In the rows, zero is written as 128.
Turns in one plane each, and the order they were made in; the first pair answered:
turn z628:
[132 104 115 152 146 130 118 128 146 135 131 165 139  86 119 171  81 157
 106 144 179 136 138 124 156 119 104 154 136 189 131 115 108 112 157 130
 132 158 156]  ->  [163 115  82 150 163 125 126 102 109 124 149 152 144 150  98 169  94 141
 128 122 165 134 131 132 168 144 118 153 138 158 105  96 118  82 121 142
 139 148 127]
[119 132 121 139 140 112 139 105 103 128 132 115 127 136 133 126 124 122
 120 119  84 119 111 175 105 137 111 133 138 156 109  96 105 148 132 126
 130 104 123]  ->  [110 132 129 139 144 121 142 129 121 146 121 124 117 106 142 126 118 147
 110 136  94 135 114 161  96 137 111 146 134 167 106 119  97 155 147 116
 116 117 141]
[150 112  84 129 147 136 123 108 122 120 150 133 123 156 125 142 132 117
 147 123 124 114 130 132 133 131 128 113 148 113 107  99 133 106 126 161
 128 140 134]  ->  [108  94 120 129 117 135 117 116 140 124 146 135 139 102 154 151 129 115
 132 129 121 104 143 135 133  97 116 100 154 141 146 106 129 145 142 142
 136 137 143]
turn z785:
[145 105  78 151 172 117 128 116 108 124 140 145 106 111 111 125 117 135
 129 127 158 106 119 138 123 139 124 135 122 114  95 124 119 132 147 136
 121 116 151]  ->  [144 106 101 136 169 127 133 138 125 137 131 157  92 115 111 126 123 133
 131 130 144 138 115 112 119 137 138 120 107 104  96 156 127 133 160 125
 125 129 156]
[103 136 154 126 108 133 118 119 130 126 126 123 138 140 111 132 131  97
 139 117 112 134 131 145 143 110 129 106 137 125 158 143 143 126 121 113
 149 116 117]  ->  [124 135 134 136 112 122 124 110 116 120 143 113 140 152 111 133 130 101
 141 112 114 121 135 161 141 118 126 121 146 125 154 115 138 121 109 121
 145 107 108]
[118 141 100 153 133 126 129  90 113 129 139  99 129 125 161 105 118 118
 117 109 108 115 100 154 127 139 127 119 118 159 126 103  98 121  80 156
 135  91 132]  ->  [141 148  89 143 148 146 127 101 119 136 136 109 102 143 140  96 116 125
 120 113 111 142  89 130 127 156 139 122 115 135 108 122  97  93  92 170
 133 108 137]
turn z690:
[115 114 142 100  98 145 165 144 135 122 133 145 161  94 138  78 158  96
 110 142 130 114 144 115 150 108 128 105 151 129 148 106 183 140 127 136
 152 146 137]  ->  [124 120 116 108 108 133 162 128 118 118 136 135 173 103 145  79 163 105
 112 140 143  91 141 138 151 113 116 122 154 132 143  84 181 139 110 141
 156 137 125]
[134 132 140 115 127 122 150 143 130 114 118  98 133 140 119 126 122 107
 116  88 124 121 123 104 123 125 142 115 132 113 117 146 166 133 103 149
 140 133 118]  ->  [115 123 151 122 116 127 145 155 149 120 107  99 135  95 142 132 111 122
 105 101 142 116 138 108 115 110 130 123 134 138 135 146 153 158 109 137
 135 136 135]
[111 110 113 151 154 135 170  80 111 131 129 104 122 158 155 138 141  69
 148  98 127  85 143 177 150 122 105 136 186 134 113 101 133 123 157 144
 130  98  98]  ->  [111 122 157 113 141 162 173 102 127 133 108 118  92 163 143 133 155  55
 160  91 100 140 131 136 147 123 139  90 168 104 114 155 156 113 164 136
 142 123 109]
[103 157 125 137 100 112  89 110 144 117  92 121 150  52 152 160  98 156
 114 164  93 155 128 139 160  89 101 156 130 126 187 167  91 133 166 170
 101 119 159]  ->  [149 182  66 154 130  98  94  70 101  93 119 101 157 118 125 156  97 147
 127 141  93 126 123 155 174 113  96 164 147 103 148 119  98 101 123 190
 101  99 125]
turn z708:
[103 128 172 136  97 130 116 141 154 127 120 130 122 114 122 137 137 116
 139 120 126 140 127 117 133 130 163  95 112 150 161 162 147 145 111 127
 129 149 139]  ->  [115 114 115 168 129 110 116 135 151 127 122 133 132  96 137 131 108 147
 133 136 172  99 132 135 119 142 125 156 127 163 145 116 107 146 119 124
  99 133 146]
[137 154  91 126 119 127  67  99 127 151 128 117 161 121 130 192 104 112
 163 165 192 137 120 127  72 149  99 162 136 138 114  99 151  67  88 144
 143  90  89]  ->  [116 156 137  99  97 139  67 113 132 146 126 116 155 133 112 194 119  80
 163 143 154 173 116 108  81 128 128 102 118 117 127 138 185  70  95 134
 170 108  83]
[165 105 174  58 150 155 127 122 182 129 134 109 130 169  91 100 190 143
 130 119 137 105 123  62 110  89 149 125 114 135 140 204 120 163 115 124
  97 145 140]  ->  [179 103 135  78 181 140 130 115 176 132 140 108 138 161 107 100 166 166
 131 133 169  71 131  75  99 105 116 170 120 149 126 171  82 161 119 123
  74 132 142]
[177 131 174 185 127 122 159 102 131 160 127 159 139 139 163 135 133 164
 170 138 172 133 129 131 105 165 104 171 182 198  98 116 102 172 129 142
  86 135 126]  ->  [183 150 188 166 103 125 169  77  96 140 140 144 135 205 132 133 152 114
 183 103 126 149 125 140 130 168 130 128 183 164  97 121 153 147  92 155
 121 133  87]
Pairs:
Each pair is 2 to 3 turns apart.
[175 146 107 131 146 109 125  82  79  89 137 101 135 212  90 134 145 108
 151  89  90 100 122 158 149 151 134 121 156  94  80  97 148  87  70 153
 149 125  85]  ->  [ 80 110 207 113 102 139 114 167 184 128  88 142 116  48 149 137 128 155
 121 143 126 143 135 103 117  95 129 116 130 168 150 187 115 166 159 107
 123 155 175] => z785, z690
[112 137 141 162 141 119 126 139 186 124 110 158 132  69 142 106 129 168
 133 168 162 137 110  86 140 136 109 122 119 182 145 166  86 152 174 103
 120 130 173]  ->  [119 135 103 196 140  82 123  87 131  95 152 130 176 107 137 111 134 144
 137 146 154  68 112 143 160 136  85 132 140 195 147  88  91 148 126 131
 142  88 134] => z690, z628
[100 139 187 112  98 119 129 132 124 111 126 151 130 149 111 142 163  87
 133  85  68 172 138 121 133 101 153  73 137 124 160 176 177 127 128 122
 151 127 115]  ->  [ 72 123 188 119  86 109 122 136 130 107 130 144 139 106 131 148 155  95
 114  97  85 149 149 132 128  81 135  80 138 157 172 167 168 160 137 117
 146 119 121] => z690, z690, z708
[206 155 100 204 160 135 105 130  82 148 122 125 143 136 129 120 120 113
 143 123 128  87  95 139 144 159 148 175 135  83 112  54 152  89  68 139
 120 120 143]  ->  [146 158 203 154  95 156 104 169 118 150 100 133 132  94 129 128 140  82
 135 114  85 150  93  99 144 123 189  95 106  88 170 142 192 121  96 112
 145 142 160] => z708, z628
[109 130 169 114  92 126 132 128 114 110 120 119 132 110 135 133 144 107
 122 102 103 142 142 123 134 112 154  68 128 133 146 148 155 155 127 133
 165 135 116]  ->  [141 116  99 158 139 121 133 119 123 126 126 122 137  90 154 127 115 165
 115 135 164  94 144 140 112 135 118 154 140 150 113 105  95 150 129 140
 124 122 138] => z708, z785
[131 149 100 116 146 137 148 132 130 127  82 176 115 159 121 117 178 145
 147 129 172 172  96 107 121 181 135 129 107 103 110 165 164  80 120 142
 155 138 117]  ->  [ 67 114 120 140 123 124 139 139 151 129  84 178 151  67 165 131 165 164
 129 156 192 125 119 143 115 137  91 148 113 173 159 151 136 137 145 121
 147 120 145] => z690, z785
[155 145 139 119 150 137 134 138 164 140 130 128 114 143 117 123 161 168
 119 126 123 145 114  80 112 160 141 133 135 100 112 187 141 100 171 131
  96 143 132]  ->  [142 130 101 163 152 100 127  98 130 116 159  98 155 146 129 134 156 155
 108 119 137  73 129 144 122 150  98 163 154 132 117 106 129 118 144 153
 103 103 111] => z785, z785, z785
